In the data rows, the value 128 means zero.
Each row has a hidden score. How much does it go up from the first row of each pair to the second? 7 means little or no change, 15 a big rise and 0 a big fall.
[129 111  99 123 158 130 152 117]
[132 117 169 162 133 112 118 155] >> 5
[119 112 103 133 154 104 167 112]
[127  81 144 115 126 187 140 161] >> 13
[121 136 101 174 152  84 188 120]
[125 134  91 135 151 108 126 121] >> 10
[166 133 158 124 151 135  88 150]
[123 142 122 114 137 148 168 135] >> 10
[137 171  36 116 114 112 104  76]
[115 119 132 110  93 238 145 137] >> 13
[140 111 120 125 110 114 168 145]
[132 127 164 129 113  88 119 134] >> 5
[118 111 143 138 142 113 165 124]
[121  76 123 110  65 184 136 157] >> 15
[124  68 136 120  73 101 120 166]
[123 127 144  92 113 134 131 120] >> 5
[130 110 156 146 103 107 120 133]
[116 137 105 102 125 127 168 126] >> 7
[137  88 167 166 158 157 175 188]
[111 162 111 115 116 142  81  65] >> 13
[120 142 115 117 160 149 138 109]
[127   0 156 107 136  98 147 123] >> 11
[151 137 137 126 132 115 155 143]
[118 134 165 140 152 103 157 119] >> 5
[136 172  39 146 147 161 105 112]
[125 119 120  94  66 119 148 118] >> 12
[144 117 138 139 213 105 158 149]
[135 112  87 134 184 111 131 122] >> 12
[155 106 158 121 148 157 161 184]
[ 86 144 107 126  91 127  49  72] >> 14
[126 108 160 132  95 135 112 149]
[138 121 148 136  90 156 151 152] >> 7
[120 123 116 137 116 128  58 154]
[152 131 118 129 168 121  89 138] >> 2
[141 108 167 167 145 165  98 145]
[105 145 105 123 103 131  74  48] >> 13
[132 131 161 119  72  87 105 147]
[117 122 111  93 140 188 201 167] >> 8
[153 126 150 165 151  99  82 122]
[125 144 203 169  92 150 116 137] >> 12
[130 120 168 108 138 178  92 156]
[127 141  28  87 120 111 123 105] >> 9
[121 140 129 111 124 109 158 134]
[127 102 105 117 116 138 188 130] >> 11
[132 138 111 112 145 121 194 134]
[137 112 120 113 132 138  81 157] >> 10
[148 133 158 148 146 140  56 148]
[136 119 173 127  93 137 114 132] >> 12
[101 151 105 119  91 128  84  52]
[116 140  45 115 113  76 104  65] >> 4
[128 179 118 136 135 174 140 119]
[128 123 120 150 163 108  95 121] >> 4
[137 106 115 141 172 106 144 136]
[135  94 152 144 141 155 117 140] >> 12
[135 115 140 135  80 132 102 140]
[116  76 146 141 233 117 208 144] >> 0
[114 137 131 160 133 145 146 140]
[128 149 155  97  52 136  88 137] >> 13
[156 113 149 143 140 120  74 115]
[137 117 118 152  65 113  85 142] >> 12
[124 114 171 124  95 152 126 136]
[132 115 115 138 163 115 121 130] >> 1
[ 94  96 132 118 107 162 145 152]
[115 157 157 124 130  58 136  99] >> 0
[132 118 119 121 168 180 106 107]
[138 109 132 136 174 123 139 132] >> 2
[128 152  12  91 106  96 124  67]
[153 104 171 138 146 172 155 182] >> 2
[131 136 147 112 106  99 117 140]
[149 133 157 125 119 138  93 165] >> 7
[109  97 110 135 120 211 169 168]
[121 124  91 121 170 152 153 111] >> 1
[118 139 121 135 145 136 151 134]
[136 135 132 163 153 132 115 144] >> 5
[149 124 147 150 154 113 145 142]
[141  98 108 121 112 118 150 172] >> 12
[115 116 172 159  84 132 104 122]
[135 138 119 134 158 155 173 159] >> 1
[144 202 112 116 113 120 138 150]
[122 146 170 114 103 116 134 145] >> 9
[145 101 151 131  91 139 114 115]
[110 118 138 121  79 117  81 121] >> 7
[ 99 174 116 142 106 143  62  42]
[ 86 154 101 127 147 134 165  88] >> 3
[128 137 101 138 159 127 149 133]
[149 118 126 148 175 105  84 127] >> 5
[118 172 128 106 128  66  89 115]
[152 111 111 157 161 134 132 160] >> 8
[124  99  83 126 158 116 139  80]
[138 117 149 143 128 199 149 155] >> 9
[144 123 106 141 165 128  54 109]
[134 117  86 128 167 143 120  98] >> 8
